(in the rows, 128 means zero)
One turn moves every row onto another: examples first, then more rows asked
k583: [ 88  94 141 109 127 102 131 164 133 171 134 122 117 115 112 134 132 146
 131 135 104  84  94 103 108 133 137 162 123 121 117 131 150 142  96 134
 108 133 119 109 113 161 113  84 128  71 141 107 127 129 120 120 124 143]
k957: [130 139 110 170  94 114 138 137 103 126 104 138 170 126 130 150 114 128
 137 112 151 149 116  99 139 153  86  83 104 124 145 139  91 152 135 126
 153 113 134 135 131  57 150 143 110 143  98 151 140 125 123 134 135 129]
k702: [ 89 104 148 102 116 106 129 151 118 175 140 123 120 117 116 131 133 131
 133 123  93  87  93 120 121 123 154 153 123 103 127 111 140 135 113 121
 104 142 114 109  99 171 123  79 138  84 143 121 104 125 122 120 129 146]
k603: [ 87 101 147 107 128 114 130 167 124 166 132 129 127 106 104 134 131 136
 119 119  81  90  99 119 109 125 157 146 114 111 126 121 150 142 102 127
 104 139 116 120 101 161 111  84 137  73 149 112 122 131 128 117 132 136]
k606: [121 141 126 124 124 136 114 132 120 115  92 160  93 138 134 169 110 132
 132 111 120 163 149 132 119 121 133 131 109 160 116 106 130 129 118 105
 162 129 129  99 155 174 140 138 158 171 189 105 144 124 106 125 126 103]
k573: [104 112 111 145 102 139 116 122 100 143 102 113 175 130 123 124 136 156
 148 131 157 163 107 104 141 138 111  87  86 119 153 130 112  91 140 159
 145 113 107 131 108  79 137 153 107 133  95 140 127 127 124 140 139 118]
k368: [178 159 156 147 143 140 128  98 148 129 178 126 130 148 151 129 134 143
 104 137 129  91 162 142 152 112 148 115 161 110 112 148 170 163 141 120
 114 141 139 149 132 138 131 114 132 155 116 109 131 100 120 118 108 122]
k967: [128 127 118 126 131 131 104 139 127 104  95 159  94 148 141 164 114 125
 130 114 124 152 153 144 113 122 124 129 131 161 114  91 136 112 119 133
 161 143 135 129 158 167 153 141 171 147 187 107 161 145 123 130 124 102]
k655: [ 95 119 111 145 109 137 130 123  98 148  96 119 171 137 128 138 112 147
 143 144 155 153  98 105 142 153 115  93  85 128 157 117 113  94 141 164
 135 127 100 136 101  89 140 163  99 117  91 140 123 129 118 130 143 123]
k302: [185 157 155 137 149 145 120 116 137 125 173 123 130 148 139 120 140 134
 101 143 133  91 149 133 142 111 162 111 164 114 111 151 171 160 132 113
 112 133 147 162 129 142 135 128 137 137 108 105 146  97 131 117  97 115]
k385: [123 136 108 137 125 130 111 146 126 112  88 143  89 142 142 178 109 142
 129 121 123 152 159 121 118 126 113 140 125 159 115  99 146 119 115 126
 168 138 134 111 160 176 140 136 160 150 181  98 167 140 107 124 121 105]
k547: [124 131 113 153 103 121 140 139 110 125 114 121 177 125 128 143 138 128
 133 111 145 153 118  88 140 152  81  88 102 121 145 150  98 137 130 125
 151 105 140 139 123  67 143 148 108 153  89 161 133 140 128 143 128 131]
k771: [ 90  96 152 114 126 101 132 172 128 163 131 133 123  90 118 127 130 130
 128 128  97  87 103 126 107 141 153 148 124 121 117 129 153 137 100 138
 109 141 121 110 104 153 119  80 133  73 154 107 132 142 130 120 135 146]
k398: [133 137  96 128 109 121 150 146 114 136 107  96 182 133 147 135 153 136
 120 112 144 137 129 106 152 126  97  92  96 123 137 152  93 100 135 153
 135 136 111 131  83  61 124 140  98 136 102 132 115 144 124 127 123 129]
k163: [132 135 121 127 114 146 108 144 121 117  91 165 104 142 129 170 116 129
 124 108 117 153 157 137 117 120 131 125 118 154 121 103 138 115 124 114
 164 134 130 122 162 175 146 137 170 154 192  98 159 138 111 129 120  98]
k347: [184 152 162 136 160 138 127 122 136 124 177 121 125 152 145 122 134 145
 112 155 139 104 133 136 137 118 150 102 175 122 105 153 166 167 127 117
 113 131 131 163 129 132 148 124 136 128 121 105 155  98 133 113 101 122]
k365: [141 142  98 127 117 121 154 140 111 142 107 113 181 137 148 134 138 133
 131 110 153 111 132 117 154 133 101 102  97 139 132 153  89 104 135 160
 125 138 122 137  95  57 131 135  88 127  97 137 111 143 120 125 109 138]
k455: [190 145 142 151 149 127 125 111 138 126 169 113 121 156 144 134 135 152
 110 151 146  92 142 129 142  98 139 116 173 114 105 151 172 160 127 124
 116 138 138 150 134 137 136 122 138 130 109 101 158  90 118 116  96 118]

k957 goes to k365
k163 goes to k302
k347 goes to k771
Now find these:
k398 goes to k573
k368 goes to k702
k455 goes to k583

One turn moves every row onto another: examples first, then more rows asked
k754: [129 114 112 136 114 164 135 136 131 103 138 111 108 123 154 116  93  95
 145 116 113 143 139  94 159 122 115 121 154  78 133 144  93 106 133 127
 160 150 135 108 134 130 145  50 122 118 114 124 158 117 109 127 136 123
 115]
k520: [123 138  94 125 114 135 117 114 126 105 135 108  82 142  98 144 127  77
 143 167 122 116 142 126 108 163 144 136  87 143 120 125 102 118 141 108
 110 146 184 113 158 129 142 102 122 141  84 135 115 132 113 134 140 103
 118]
k420: [125 148  89 124 117 129 115 112 123 109 135 112  84 142  89 146 127  69
 140 165 123 111 140 132 104 158 142 135  92 141 117 118 107 121 140 107
 114 142 185 117 161 131 135  97 122 147  91 143 108 134 114 138 139 107
 124]
k716: [139 131 162 112 133 126 124 163 130 137 129 116 167 139 159 137  98 186
 129 139 108 110 145 128 130 105 137 135 104 159 105 116 135 153 136 124
 123 132  94 118 138 143 118 181 132 138 136 129 114 154 123 141 133 216
 138]
k243: [120 140  83 127 119 128 115 112 121 114 135 117  93 139  92 146 125  71
 135 164 125 116 141 132 107 160 141 136  84 137 117 115 108 123 135 115
 120 143 190 112 157 136 127 102 119 148  97 152 102 134 118 127 142 106
 122]
k201: [135 132 154 141 118 132 117 147 119 115 127 120  39 146 163 115 142  97
 132 120 103 147 136  96 146 129 131 138 175 166 132 149 127 137 103 137
 106 145 101 134  89 105 121 143 110 135 128 114 151 135 113 118 121 171
 120]
k479: [132 118 158 140 138 102 120 130 136 122 109 139 141 150 117 129 100 134
 124 142 119 113 131 128 137 146 114 133  95 117 121 129 104 124 180 126
 153  94 137 121  63 140 127 104 138 136 101 116 137 166 143 164 124  60
 131]
k219: [131 128 158 130 141  99 118 134 137 125 116 142 140 149 109 133 103 127
 121 131 125 103 125 143 128 145 117 134 100 110 112 122 114 132 178 125
 160  92 142 123  70 147 127 102 142 140 105 119 126 164 144 170 129  63
 133]
k629: [135 139 169 128 134 111 122 134 139 115 110 135 130 148 122 132 111 133
 134 135 120 100 123 137 125 142 127 139 103 114 112 137 114 117 184 115
 148  95 143 124  71 143 141 106 156 137  92  96 142 159 138 177 120  64
 139]
k994: [134 140 117 118 114 166 130 138 136 100 146 110 102 124 150 123 100  91
 145 104 111 127 130 104 150 119 125 126 170  73 124 150 105 110 134 116
 159 143 144 116 144 137 153  45 137 123 113 111 149 110 112 136 134 129
 124]
k65: [142 126 161 117 127 125 127 157 124 137 126 114 168 138 160 129  93 190
 128 141 113 117 149 121 130 111 133 131 103 156 109 117 126 149 137 122
 125 138  91 114 134 139 120 183 131 131 137 130 120 158 120 144 128 216
 140]
k992: [128 133 138 120 114 133 121 104 110 128 124 126 161 133 104 121 164 209
 134 116 124 130 144 132 131 117 128 135 110 116 136 147 126 136 112 129
 115 114  72 156 177 135 120 171 112 121 116 130 133 102 133 126 138 169
 134]
k193: [138 127 164 115 130 129 126 157 132 136 125 115 163 137 167 131  91 188
 134 145 110 111 148 116 130 107 135 131  99 160 110 120 127 141 139 125
 113 137  88 118 136 136 129 183 130 129 129 123 128 153 116 139 126 214
 139]
k723: [139 158 154 130 126 134 113 150 121 116 137 124  36 149 155 123 149  88
 130 110 101 133 119 108 135 124 136 139 188 159 117 144 144 138 103 130
 116 132 111 138  94 116 122 138 121 144 134 116 133 133 115 128 125 176
 130]
k271: [134 130 136 144 127 112 107 140 126 130 133 136  63 151 147 129 137  87
 106 109 108 148 137 100 147 125 117 129 175 160 129 119 131 155  96 152
 129 134  99 138  82 122  90 139  96 144 152 142 123 143 125 111 133 174
 114]
k112: [122 127  86 131 115 124 116 110 120 110 133 113  90 139  94 141 126  73
 131 167 125 122 148 127 109 162 138 129  80 146 126 118 101 124 136 116
 114 147 180 110 154 128 129 105 109 142  95 153 108 139 113 126 140 103
 115]
k415: [129 136 138 118 115 139 122 107 112 132 129 124 158 137 107 125 167 206
 135 112 121 128 140 136 124 116 134 140 111 115 131 148 130 139 114 127
 114 108  75 160 181 135 118 167 110 123 116 129 133  99 134 131 136 173
 135]
k617: [138 142 107 118 127 153 129 134 136 104 153 121 111 129 140 131 101  81
 138  96 115 120 123 119 144 115 122 125 176  73 116 136 111 124 123 120
 177 139 149 117 148 150 143  39 135 130 128 131 127 119 122 136 141 131
 123]
k701: [135 126 101 125 125 141 125 129 135 114 146 127 123 130 139 130  93  82
 122  97 112 130 136 112 155 118 107 120 167  73 121 127 106 127 124 137
 182 141 144 115 137 148 129  40 118 130 137 146 125 124 126 126 146 126
 114]
k526: [137 144 163 125 141 106 118 133 138 119 121 141 134 148 113 133 111 128
 130 131 127  96 120 145 123 143 128 138 107 108 109 129 117 126 176 117
 155  92 148 128  73 149 135 102 152 142  99 108 126 163 143 174 126  67
 138]
k965: [136 119 145 148 120 126 114 142 121 123 124 121  55 146 163 119 135  96
 119 117 107 156 139  90 151 130 118 126 163 164 133 139 118 146 103 152
 114 141  94 130  77 109 108 144  99 137 137 130 144 139 122 108 131 166
 114]
k35: [127 105 102 139 119 147 132 129 133 111 139 116 121 121 144 121  87  92
 129 107 115 143 140 100 162 122 103 113 155  75 133 130  88 119 129 138
 173 149 134 108 129 137 133  47 112 118 124 143 140 125 120 116 144 124
 108]
k113: [132 136 136 118 117 135 119 104 109 131 129 123 161 138 108 126 164 205
 133 114 120 126 140 137 127 119 128 138 111 114 133 146 131 138 115 126
 118 109  76 160 182 136 117 173 110 122 119 130 134 105 133 128 138 175
 135]
k670: [123 133 134 117 118 138 118 104 109 129 127 122 158 138 109 122 161 208
 138 113 121 132 142 135 125 123 136 139 112 119 135 153 128 135 112 125
 114 116  78 157 179 134 121 167 112 120 115 126 138 100 131 131 135 170
 133]
k506: [139 136 168 112 127 133 125 161 123 130 127 108 162 137 163 133  97 190
 134 143 110 110 144 124 130 110 139 133 105 156 104 121 133 140 137 117
 119 133  92 117 139 140 128 182 137 136 130 120 127 153 115 148 131 214
 141]
k742: [128 133 132 118 117 136 119 105 111 131 127 122 160 136 106 123 161 208
 132 113 125 130 145 138 130 116 130 137 108 114 136 149 125 137 115 131
 119 108  77 154 176 135 117 173 110 121 121 132 133 106 135 131 139 171
 137]
k948: [140 153 143 130 134 122 110 142 126 121 139 139  53 153 148 134 146  85
 114 100 107 133 124 114 140 122 129 134 191 155 119 129 146 154  99 137
 131 131 110 143  94 129 101 137 115 147 149 135 116 139 128 120 134 183
 125]
k968: [121 131  88 129 118 129 118 115 122 109 130 109  84 137  96 139 125  76
 141 173 122 123 150 119 107 163 141 133  79 144 130 123 101 115 141 114
 109 148 180 108 158 126 136 103 115 143  89 147 117 139 110 131 141 101
 114]
k781: [130 126 166 138 130 109 124 134 134 112 109 132 133 149 121 127 108 132
 138 142 120 108 129 127 129 151 118 138  90 117 119 137 106 119 184 124
 143  97 135 121  69 138 133 105 144 132  92 103 147 161 136 169 116  60
 130]
k24: [136 142 163 106 130 131 123 161 125 132 130 112 162 139 159 134  92 187
 133 136 109 105 137 131 124 110 139 133 109 158 105 117 135 150 136 119
 119 138  93 122 137 137 125 181 137 136 136 123 118 153 121 147 129 217
 143]

k219 goes to k526
k992 goes to k742
Now find these:
k948 goes to k723
k994 goes to k754

